In the data rows, 500 means zero.
Some points:
tensor([454, 491, 539, 457, 492, 500, 505, 534, 501, 467, 363, 466, 486,
        641, 441, 444, 599, 583, 496, 498, 500, 560, 513, 613])
tensor([425, 551, 494, 586, 551, 499, 669, 683, 665, 471, 538, 500, 711,
        599, 517, 528, 458, 531, 474, 691, 499, 459, 584, 479])
tensor([492, 490, 516, 375, 531, 499, 513, 549, 494, 294, 451, 523, 435,
        480, 482, 470, 757, 618, 497, 516, 501, 636, 536, 576])
tensor([428, 513, 519, 592, 494, 497, 510, 567, 507, 492, 319, 488, 503,
        551, 443, 459, 527, 522, 488, 496, 499, 511, 535, 532])
tensor([474, 493, 480, 771, 544, 499, 501, 518, 469, 538, 652, 516, 432,
        417, 568, 592, 445, 540, 489, 510, 501, 490, 544, 419])
tensor([506, 479, 474, 545, 454, 497, 472, 498, 444, 690, 545, 477, 493,
        612, 653, 539, 461, 439, 605, 549, 501, 474, 493, 496])
tensor([384, 519, 497, 792, 571, 500, 394, 398, 500, 532, 505, 607, 446,
        486, 617, 496, 478, 555, 488, 342, 502, 472, 561, 393])
tensor([440, 589, 499, 508, 512, 499, 584, 576, 605, 194, 504, 489, 783,
        728, 553, 491, 533, 534, 439, 508, 504, 516, 543, 539])
tensor([481, 584, 499, 522, 553, 501, 537, 580, 678, 411, 529, 454, 660,
        653, 535, 516, 553, 568, 488, 477, 498, 519, 532, 584])
tensor([627, 480, 485, 674, 557, 496, 381, 393, 482, 571, 492, 596, 520,
        463, 455, 547, 448, 311, 613, 555, 499, 395, 440, 332])
tensor([474, 504, 497, 604, 540, 497, 408, 422, 466, 412, 512, 694, 480,
        428, 545, 451, 617, 595, 494, 230, 500, 678, 586, 449])
tensor([465, 465, 475, 587, 539, 501, 487, 565, 464, 575, 550, 435, 498,
        545, 549, 539, 453, 456, 636, 621, 500, 458, 559, 483])
tensor([390, 474, 526, 582, 496, 498, 501, 575, 458, 649, 265, 425, 462,
        572, 446, 447, 465, 584, 496, 515, 499, 436, 479, 603])
tensor([460, 505, 504, 711, 533, 502, 324, 293, 479, 483, 466, 595, 365,
        501, 735, 425, 527, 546, 489, 230, 498, 567, 537, 475])
tensor([492, 530, 499,   0, 403, 502, 522, 582, 543, 174, 577, 364, 533,
        425, 561, 517, 741, 706, 489, 495, 500, 697, 514, 610])
tensor([477, 478, 498, 588, 520, 499, 507, 512, 482, 551, 500, 499, 481,
        532, 464, 477, 413, 353, 453, 499, 499, 379, 478, 490])
tensor([418, 617, 501,   0, 231, 499, 562, 568, 556, 197, 686, 274, 663,
        608, 540, 482, 520, 546, 383, 469, 498, 484, 521, 549])
tensor([458, 560, 502, 569, 521, 499, 678, 625, 527, 460, 488, 514, 660,
        614, 466, 500, 497, 519, 472, 631, 501, 488, 562, 489])
tensor([508, 488, 497, 545, 499, 499, 505, 471, 481, 556, 545, 506, 448,
        392, 470, 509, 432, 493, 488, 513, 498, 473, 484, 461])
tensor([526, 483, 482, 804, 480, 500, 455, 330, 472, 572, 492, 560, 448,
        695, 485, 392, 476, 155, 416, 466, 501, 380, 456, 464])
tensor([501, 476, 488, 672, 510, 499, 431, 514, 440, 653, 515, 482, 498,
        578, 519, 525, 446, 380, 608, 566, 499, 430, 501, 478])
tensor([639, 487, 496, 151, 349, 502, 504, 399, 467, 542, 533, 467, 466,
        249, 414, 516, 402, 482, 497, 503, 500, 460, 400, 484])
tensor([511, 474, 491, 407, 472, 500, 504, 511, 454, 568, 620, 386, 508,
        528, 606, 534, 395, 311, 617, 579, 499, 376, 458, 529])
tensor([477, 457, 481, 431, 508, 498, 520, 557, 448, 612, 613, 420, 488,
        499, 559, 547, 433, 451, 581, 546, 499, 369, 487, 541])
tensor([781, 493, 499,   0, 227, 499, 506, 277, 474, 519, 567, 501, 464,
        199, 289, 504, 429, 346, 491, 504, 497, 407, 173, 400])
tensor([432, 472, 500, 765, 511, 500, 494, 599, 427, 679, 502, 501, 416,
        365, 521, 500, 409, 563, 492, 513, 501, 438, 539, 486])
tensor([443, 546, 500, 776, 563, 500, 393, 314, 536, 385, 520, 605, 457,
        563, 765, 445, 580, 568, 496, 290, 500, 526, 581, 482])
tensor([491, 531, 498, 838, 533, 499, 312, 144, 477, 478, 519, 704, 258,
        481, 885, 460, 567, 556, 491, 213, 500, 565, 580, 344])
tensor([463, 308, 543, 688, 446, 501, 484, 595, 412, 814, 229, 499,  47,
        428, 474, 429, 445, 545, 494, 538, 501, 431, 512, 459])
tensor([505, 499, 504, 321, 536, 501, 517, 601, 516, 109, 448, 528, 492,
        492, 466, 499, 648, 720, 493, 516, 499, 826, 599, 595])
tensor([460, 488, 515, 671, 517, 500, 455, 494, 483, 571, 451, 512, 324,
        505, 564, 475, 497, 556, 497, 408, 501, 499, 568, 493])
tensor([588, 475, 499,   0, 235, 499, 506, 410, 475, 518, 582, 483, 421,
        393, 459, 517, 408, 472, 498, 500, 500, 413, 477, 432])
tensor([527, 478, 500, 703, 574, 502, 505, 428, 486, 574, 492, 568, 488,
        439, 442, 508, 420, 464, 494, 503, 503, 457, 435, 474])
tensor([671, 509, 489, 104, 469, 497, 469, 316, 478, 656, 591, 486, 507,
        490, 520, 546, 456, 282, 707, 519, 502, 401, 418, 424])
tensor([477, 398, 538, 496, 492, 500, 495, 605, 445, 622, 314, 329, 336,
        521, 481, 484, 513, 601, 497, 515, 498, 535, 472, 652])
tensor([505, 583, 537, 179, 534, 499, 524, 601, 607, 151, 393, 434, 602,
        472, 432, 527, 849, 946, 505, 501, 501, 769, 505, 621])
tensor([483, 525, 500, 584, 552, 502, 422, 448, 511, 363, 507, 616, 352,
        554, 631, 446, 666, 523, 488, 396, 500, 666, 514, 528])
tensor([487, 500, 474, 668, 605, 497, 508, 472, 482, 514, 825, 609, 456,
        349, 528, 598, 410, 487, 480, 502, 499, 406, 504, 465])
tensor([434, 435, 523, 547, 489, 500, 501, 537, 461, 730, 346, 390, 392,
        500, 491, 490, 427, 535, 496, 504, 498, 420, 463, 595])
tensor([582, 486, 476, 655, 492, 500, 459, 386, 487, 543, 488, 583, 497,
        587, 406, 442, 450, 169, 446, 497, 498, 370, 437, 401])
tensor([447, 526, 499, 567, 523, 498, 561, 566, 536, 444, 497, 481, 608,
        590, 493, 496, 481, 558, 468, 566, 502, 480, 524, 521])
tensor([746, 505, 499, 321, 340, 499, 509, 264, 477, 550, 508, 607, 499,
        258, 267, 479, 339,  96, 489, 501, 498, 430, 281, 248])
tensor([871, 522, 499, 518, 392, 501, 501, 187, 464, 598, 471, 685, 550,
        509, 117, 434, 296,  81, 488, 497, 501, 273, 424, 175])
tensor([459, 467, 497, 464, 520, 497, 506, 513, 503, 484, 560, 339, 463,
        442, 506, 570, 514, 616, 496, 501, 499, 496, 491, 603])
tensor([513, 544, 498, 193, 589, 503, 513, 565, 544,  22, 519, 512, 540,
        503, 536, 517, 775, 592, 492, 491, 498, 919, 572, 629])
tensor([484, 498, 482, 545, 527, 503, 504, 506, 477, 556, 579, 518, 418,
        394, 569, 545, 426, 523, 491, 501, 498, 461, 526, 447])
tensor([466, 509, 497, 441, 506, 500, 508, 542, 550, 404, 523, 469, 527,
        572, 522, 502, 555, 492, 513, 495, 500, 511, 529, 561])
tensor([465, 522, 499, 593, 562, 503, 454, 468, 506, 413, 521, 559, 436,
        499, 591, 491, 596, 577, 491, 381, 502, 601, 546, 505])
tensor([399, 505, 521, 623, 498, 500, 540, 604, 504, 675, 417, 471, 537,
        622, 499, 453, 425, 539, 422, 503, 500, 389, 512, 517])
tensor([856, 490, 496,   0, 107, 499, 510, 372, 480, 536, 554, 552, 462,
        314, 323, 461, 274, 277, 489, 499, 498, 387, 315, 351])
tensor([473, 606, 507, 338, 567, 500, 563, 475, 694, 176, 351, 476, 932,
        697, 457, 509, 604, 769, 493, 539, 499, 736, 543, 640])
tensor([444, 486, 505, 586, 546, 501, 463, 487, 420, 534, 495, 517, 349,
        388, 576, 476, 520, 542, 493, 425, 501, 505, 527, 476])
tensor([404, 467, 509, 567, 505, 499, 507, 553, 491, 629, 405, 472, 451,
        521, 471, 469, 417, 590, 491, 495, 497, 439, 515, 536])
tensor([475, 407, 512, 564, 524, 500, 498, 583, 447, 603, 429, 309, 423,
        485, 482, 502, 455, 552, 486, 510, 503, 445, 458, 648])
tensor([547, 490, 468, 692, 493, 503, 489, 402, 476, 538, 489, 583, 512,
        585, 332, 485, 474, 182, 515, 543, 499, 382, 465, 393])
tensor([407, 531, 505, 638, 502, 501, 517, 543, 514, 632, 470, 455, 581,
        623, 649, 492, 417, 522, 481, 486, 500, 416, 503, 525])
tensor([454, 514, 502, 885, 524, 501, 532, 568, 448, 668, 444, 658, 481,
        504, 498, 438, 449, 502, 493, 550, 500, 434, 629, 332])
tensor([453, 550, 516, 544, 509, 499, 560, 601, 619, 397, 407, 460, 708,
        570, 488, 476, 523, 621, 474, 503, 501, 507, 518, 527])
tensor([419, 582, 495, 551, 538, 502, 641, 769, 566, 456, 510, 506, 981,
        628, 458, 530, 407, 563, 485, 751, 498, 449, 567, 470])
tensor([480, 476, 500, 497, 545, 500, 510, 553, 480, 472, 461, 493, 434,
        443, 506, 500, 545, 597, 472, 510, 502, 523, 532, 542])
tensor([488, 479, 488, 315, 568, 503, 506, 579, 501, 476, 602, 463, 467,
        453, 538, 535, 620, 576, 500, 498, 500, 634, 520, 611])
tensor([484, 502, 499, 357, 550, 501, 497, 525, 501, 387, 578, 448, 493,
        481, 547, 542, 587, 551, 491, 502, 504, 684, 508, 575])
tensor([478, 455, 483, 354, 461, 498, 556, 564, 480, 722, 646, 374, 484,
        405, 564, 613, 427, 477, 580, 594, 498, 432, 458, 563])
tensor([506, 489, 497, 679, 566, 501, 510, 489, 486, 550, 528, 527, 468,
        444, 459, 507, 487, 468, 492, 512, 499, 440, 490, 468])
tensor([968, 487, 459, 587, 491, 501, 315,  20, 489, 423, 392, 720, 595,
        442, 278, 501, 483,  78, 447, 503, 502, 440, 217, 337])
tensor([725, 500, 495, 150, 413, 502, 503, 125, 480, 521, 510, 610, 487,
        345, 208, 490, 352, 308, 490, 502, 499, 316, 324, 361])
tensor([500, 455, 498, 391, 649, 498, 509, 546, 491, 448, 533, 455, 436,
        402, 526, 546, 776, 742, 498, 505, 500, 882, 514, 597])
tensor([480, 591, 512, 576, 519, 497, 557, 573, 589, 400, 451, 489, 917,
        835, 511, 483, 470, 527, 475, 522, 501, 410, 540, 500])
tensor([433, 482, 497, 694, 566, 499, 482, 493, 468, 532, 537, 540, 401,
        421, 539, 485, 511, 594, 491, 479, 500, 530, 517, 454])
tensor([452, 473, 500, 506, 524, 502, 500, 560, 489, 508, 477, 427, 427,
        497, 500, 505, 521, 583, 490, 506, 500, 513, 501, 613])
tensor([374, 487, 537, 736, 494, 499, 506, 583, 487, 714, 317, 506, 456,
        556, 447, 464, 448, 535, 494, 507, 506, 452, 527, 469])
tensor([491, 458, 457, 482, 573, 499, 512, 520, 421, 636, 715, 377, 473,
        490, 695, 631, 432, 406, 548, 558, 498, 401, 428, 576])
tensor([380, 545, 506, 497, 515, 500, 566, 772, 556, 395, 463, 491, 696,
        610, 444, 484, 544, 583, 365, 570, 499, 515, 580, 529])
tensor([405, 484, 513, 626, 508, 501, 508, 567, 484, 589, 437, 422, 467,
        530, 464, 471, 424, 551, 495, 501, 498, 439, 499, 541])
There is one direction along which these points spread out most. How far along it is each point below, from 0 to 99? The average is 50, and the first point in the table lies past the average. One standard deviation of the points above along it is 16.
tensor([460, 508, 500, 749, 536, 500, 505, 535, 472, 633, 515, 611, 400,
        462, 505, 473, 414, 510, 493, 508, 500, 442, 613, 368]) ~ 42
tensor([439, 486, 504, 527, 534, 500, 502, 584, 481, 518, 468, 476, 414,
        443, 504, 505, 511, 534, 497, 510, 502, 503, 538, 538]) ~ 54
tensor([446, 511, 500, 647, 572, 500, 440, 499, 505, 473, 528, 565, 442,
        496, 592, 483, 528, 528, 490, 397, 499, 520, 565, 487]) ~ 53
tensor([604, 484, 483, 483, 395, 502, 513, 420, 483, 604, 638, 388, 574,
        444, 492, 564, 430, 427, 709, 528, 501, 432, 415, 510]) ~ 40
tensor([499, 502, 500, 165, 553, 503, 519, 604, 508, 431, 539, 534, 519,
        453, 478, 525, 820, 634, 493, 543, 499, 864, 608, 662]) ~ 75
tensor([452, 509, 499, 651, 537, 501, 517, 558, 496, 589, 516, 585, 429,
        417, 504, 480, 352, 544, 497, 517, 501, 446, 608, 330]) ~ 44
tensor([550, 502, 495, 346, 361, 500, 512, 456, 503, 514, 606, 468, 491,
        381, 454, 542, 465, 491, 489, 504, 501, 419, 429, 485]) ~ 44
tensor([489, 513, 504,  66, 575, 500, 505, 594, 561, 311, 325, 376, 567,
        477, 425, 548, 692, 545, 509, 520, 503, 804, 497, 749]) ~ 75
tensor([474, 519, 498, 546, 498, 501, 457, 444, 528, 307, 523, 530, 480,
        543, 584, 487, 602, 519, 492, 375, 500, 576, 521, 527]) ~ 58
tensor([419, 544, 500, 662, 547, 500, 571, 661, 581, 482, 509, 489, 695,
        605, 475, 499, 419, 519, 491, 587, 500, 435, 531, 492]) ~ 56
tensor([444, 466, 545, 493, 487, 500, 509, 589, 487, 554, 426, 452, 440,
        599, 469, 472, 520, 530, 500, 508, 500, 547, 497, 605]) ~ 56
tensor([520, 483, 496, 586, 501, 501, 506, 520, 470, 590, 499, 498, 508,
        560, 446, 497, 464, 304, 510, 572, 501, 372, 468, 487]) ~ 39
tensor([439, 477, 495, 579, 551, 502, 507, 552, 472, 517, 576, 469, 407,
        428, 535, 530, 457, 536, 491, 503, 500, 433, 529, 502]) ~ 50
